Each row has a name. Each question is about the rows just above it.

zabuk: [130 152 176 124 133 129 109 138 122 216 122 124 116 124 124 158 151 145
 119 124 188 205 128 180 121 156 209 133 153]
gikeb: [128 165 137 177 127 129 126 128 134 114 104  93 132 120 129 120 112 129
 129 133 120 118 125 126 134 121 129 129 117]
koti: [125  83  80  64 124 125 139 119 134  61 147 153 131 135 128 111 121 143
 150 125  80  67 129  81 126 116  61 123 121]
sevo: [124 143  98 148 124 124 121 120 152  41 105  95 126 119 124 143 101 143
 143 126  68  53 123  76 126 122  53 124 122]
Times [124] occurs in zabuk: -> 5
Count of [143] in sevo: -> 4
How many times does gikeb hold [129]? -> 6

tupo: [127 127 126 126 127 126 126]
guvi: [128 133 179 120 162 134 163]
tet: [ 65 127 111  95 156 131 113]
lako: [131 127 111 104 147 171 192]
Times [128] occurs in tupo: -> 0
How many times does tupo hold [126]? -> 4
Times [113] occurs in tet: -> 1
Times [163] occurs in guvi: -> 1

Ruzuf: [ 98 107  93 100 132 140]
kuri: [123 121 174 105 113 127]
Rem: [136 187  91 137  91  91]
tas: [115 121 174 105 113 105]
losi: [136 157 136 116 157 132]
vedid: [128  74  90 114 157 132]
revi: [148 228 149 134 137 130]
zir: [151 150 117 144 137 135]
mepem: [144 149 181 154 112 137]
How many times does Rem hold [91]? -> 3
Times [115] occurs in tas: -> 1
Times [136] occurs in losi: -> 2
How many times does mepem hold [144]? -> 1

fizut: [135 101 153  75 103 113 132 122 133 123  79 107 102 151 106 100 148 165
 123 137 144 130 141 154 155 151 163 117 114 133 174 164  72 127  79 113
  99 205 139 181 139 129 134 109 160 104 154 154  87  94 106 133 127 103
 112 113 158 102 126  91  62 129 151]
zumo: [135 149 151 142 141 124 126 103 132 117 172 152  92 103 122 154 142 197
 151 129 133 118 155 134 141 116 112 102 104  89  93 117 166 139  79  91
  68 139 183  76 123 148 121 129 127 141  91 121 136 161  71 110 123 126
 160  98 134 160 150 175  86  91 156]
Bim: [ 74 101 119 150 128 135 172 136 134 155 136 180 122  97 119  97 168  91
 127 104 110 138 120 128 103 110 153 107 122 180 134  93 121 133 185 123
 102 187 135 135 131 151 135 162 131 168 138 158 167 120 123 156  92 123
 137 128 111 118 166 154 114 155 194]
mige: [170 123  85 107 161 108 154 120 139 119 154 128 118  81  97 129 151 105
 142 140 151  78 137 147 142  67 143 159 121 150 139 169 121 115 152 130
 183 177 104  81 109 137  94 122 152 109 180 145 120 107 173 157 115 128
 113 167 137 154 145 108 120 147 146]
Gav: [170 123  85 107 161 108 154 120 139 119 154 128 118  81  97 129 151 105
 142 140 151  78 137 147 142  67 143 159 121 150 139 169 121 115 112 130
 183 177 113  81 109 137  94 122 152 109 180 145 120 107 173 157 115 128
 113 167 137 154 145 108 120 147 146]
fute: [135 149 151 142 126 124 126 103 132 117 172 152  92 103 122 154 142 197
 151  95 133 118 155  92 141 116 112 102 104  89  93  96 166 139  79  91
  68 143 183  76 123 105 121 126 127 141  91  92 153 161  71 110 123 126
 160 130 134 160 119 175  86  91 156]
bito: [ 71 123  50 186 151 102 138 145 130 136 162 116  92  97 112 116  81 114
  95 143 156  93  90 179 110 110 123 116 113 135 144 120 122 153 163 125
 149 136 128  93  95 137 110 105 145 131 138 123  92 110 164 127 117  95
 150 126  98 116 119 123 123 129 102]
dezug: [ 68 111 154  89 122 112 117 147 163 108 103 102 142 128 171 139 144 121
 165 117  98 132 129 127 122  96 165 107 138 125 150 107 142 144 162  53
 134 119  38 134 154 142 101 122 121 105  88 142  71 129 138 103 142 187
 116 148 123 157 131  79 144 113 108]
fur: [128 155 123 107 123 128 144 128 157  98  96 169 154 139 121 133 106  32
  81  98  96 125 117  99 135 148 121 127 145 125 139 117  84 167  92  99
 163  85 152 103 101 144 206 146 125 141  64 154 121 122 157 129 152 160
  76 132 142 116 111 145 131 122 117]
How many times does bito hold [123]? -> 5
Count of [92] in fute: -> 3
Count of [95] in bito: -> 3

Mukos: [107 112 113 221 148  83 129]
solu: [123 123  69 194 123  69 123]
rofe: [104 105  79 105  79 179 146]
Dil: [ 86 203  76  93 159 170 185]
Sovo: [177 203  90 204 176 134 133]
Lirof: [151 202  46 202 202  46  46]
dal: [129 126  80  79 163  70 161]
How many times does rofe hold [105]? -> 2
Times [202] occurs in Lirof: -> 3
Times [69] occurs in solu: -> 2
Count of [107] in Mukos: -> 1

nog: [118  99 176 156 164 189 119 153  88 138 160 103 122  83 121 132 119 222
 112 137 100  85 117 134 104 114 155 121 113 121  98 137 117 135  65 119
 102 117  98  91  94]
num: [126  93 119 139 107 107  94 128 113  82 116 108 117 119 114 140 174 165
 114  89 143 107 167 156 155 123 115 107 167 157 120 111 152 107 125 156
 162 167 134 174 125]
Kosov: [126  93 114 114 120 100  94 128 113  82 116  95 117 119 114 140 174 165
 114  89 143 107 164 156 155 123 109 159  88 114 103 139  91 112  87 177
 172  92 147  68 110]
Times [107] occurs in num: -> 5
Times [167] occurs in num: -> 3
Count of [176] in nog: -> 1
How many times does Kosov hold [115]? -> 0
Times [119] occurs in nog: -> 3
How many times does num hold [125]? -> 2

lemu: [127 130 128 127 129 128 128 128 127 128 128 128 129 126 127 128 127 128
 128 128 128 128 128 128 127 128 127 128 128 127 129 128 128 128 126 129
 128 126]
gozin: [131 103 130 133 138 106 134 144 141 130 115 118 115 105 129 123 149 116
 125 134  90 101 141 112 130 122 110 135 138 108 127 130 100 124 132 117
 108 133]
fozok: [162 135 116 118 130 118  92 107 185 114 161  71 140 150 137 134 120 112
 138  97 140 103 122 141 112 142 104  48 117 137 131 143 144 101 128 129
  58 134]
tud: [129 130 128 129 128 129 128 128 129 128 128 129 128 128 128 128 128 128
 129 128 127 128 129 129 127 128 128 127 128 127 128 126 128 128 127 128
 127 128]
vur: [119 100 117 113 127 175 106 109  95 122 144 136 100 119 112 152 180 126
 157 101 180 122 134 126 181 146 150 154  97 168 107 120 125 101  87 101
 117 128]
Zata: [138 147 154 143  99 134 119 137 128 151 150 144 128 137 146 148 102 124
 109 132 162 118 115 126 145 161 136 128  95 103 167 157 124  86 124 121
 139 133]
How many times does lemu hold [128]? -> 22
Count of [126] in lemu: -> 3
How many times does Zata hold [128]? -> 3
Count of [180] in vur: -> 2
Times [127] occurs in tud: -> 6
Count of [115] in gozin: -> 2

tepa: [110 122  85 145 133 122 120 169 130 144 137 134  40]
lelor: [ 96 121 126 152 109  88 123  95 152 147 155  88  95]
fetu: [153 127  54 130 170 115 146 140 110 130 119 114 168]
kize: [127  92 192  99  49 120 119 127  92 132 116 127 139]
muzut: [145 120  85 145 133 122 120 169 130 110 110  94 174]
lufov: [135  69 168 104 113  89 126  69 109 127 146 148  60]
sot: [166 131 196 113 109 164 122 148 138 109 109 164 148]
Count of [145] in muzut: -> 2
How many times does lufov hold [126]? -> 1
How many times does lelor hold [88]? -> 2
Count of [164] in sot: -> 2
Count of [120] in muzut: -> 2
Count of [109] in sot: -> 3
How many times does lelor hold [152]? -> 2

Dugib: [187 184 144 140 117  64  89  64 115 189 113 192]
Kani: [174  96  59  55 113 115 167  77 114 185  95 161]
zup: [ 93  84 149  96 104 145 126 174  93 200  84 110]
giru: [176 100  92  41 132  95 150  73 127 179  96 154]
Somu: [149 115 199  99  90 101  90 147 115  90  90 157]
bofi: [121  42 186 110 106 132  89 116 109 175  87 129]
Bar: [ 85 102 134  83 132 148 106 165 128 201  79  88]
noza: [157 100 191  90  77  74 142 156  96 198  88 142]
Buvug: [163 100 149 101  83  75 146 149 163 149 163 149]
vaf: [105 120  83  64  70  86 170 141 134 111  94 182]
How many times does zup hold [93]? -> 2
Count of [149] in Buvug: -> 4
How many times does Somu hold [91]? -> 0
Times [64] occurs in vaf: -> 1
How many times does vaf hold [141]? -> 1

gunil: [ 99 159 113 126 134  88 133]
Vekot: [114 151  96  87 129 105 114]
nuni: [ 74 151 136 174 110 128 133]
Lisam: [133 134 134 133 133 105 133]
kun: [ 89  89 113 140  89  78 140]
Sez: [115 130  82  71 129 112 111]
lus: [166 151 113  70 141 104 117]
Laro: [142 151 180 161 124 133 133]
begid: [124 151 124  88 167  44 160]
sereg: [124 136 155 143 104 173 121]
Count of [133] in Lisam: -> 4
Count of [88] in kun: -> 0

nen: [ 37  67 145 136 136 160  93 136 204 145 160 155  84]
mov: [ 25  43 155 155 146 184 210 109 182 155  94 146 155]
Par: [ 37  67 132 136 134 160  93  97 137 181 156 158  43]
How many times does mov hold [154]? -> 0
Count of [155] in mov: -> 4
Count of [136] in nen: -> 3
Times [146] occurs in mov: -> 2
Times [43] occurs in Par: -> 1

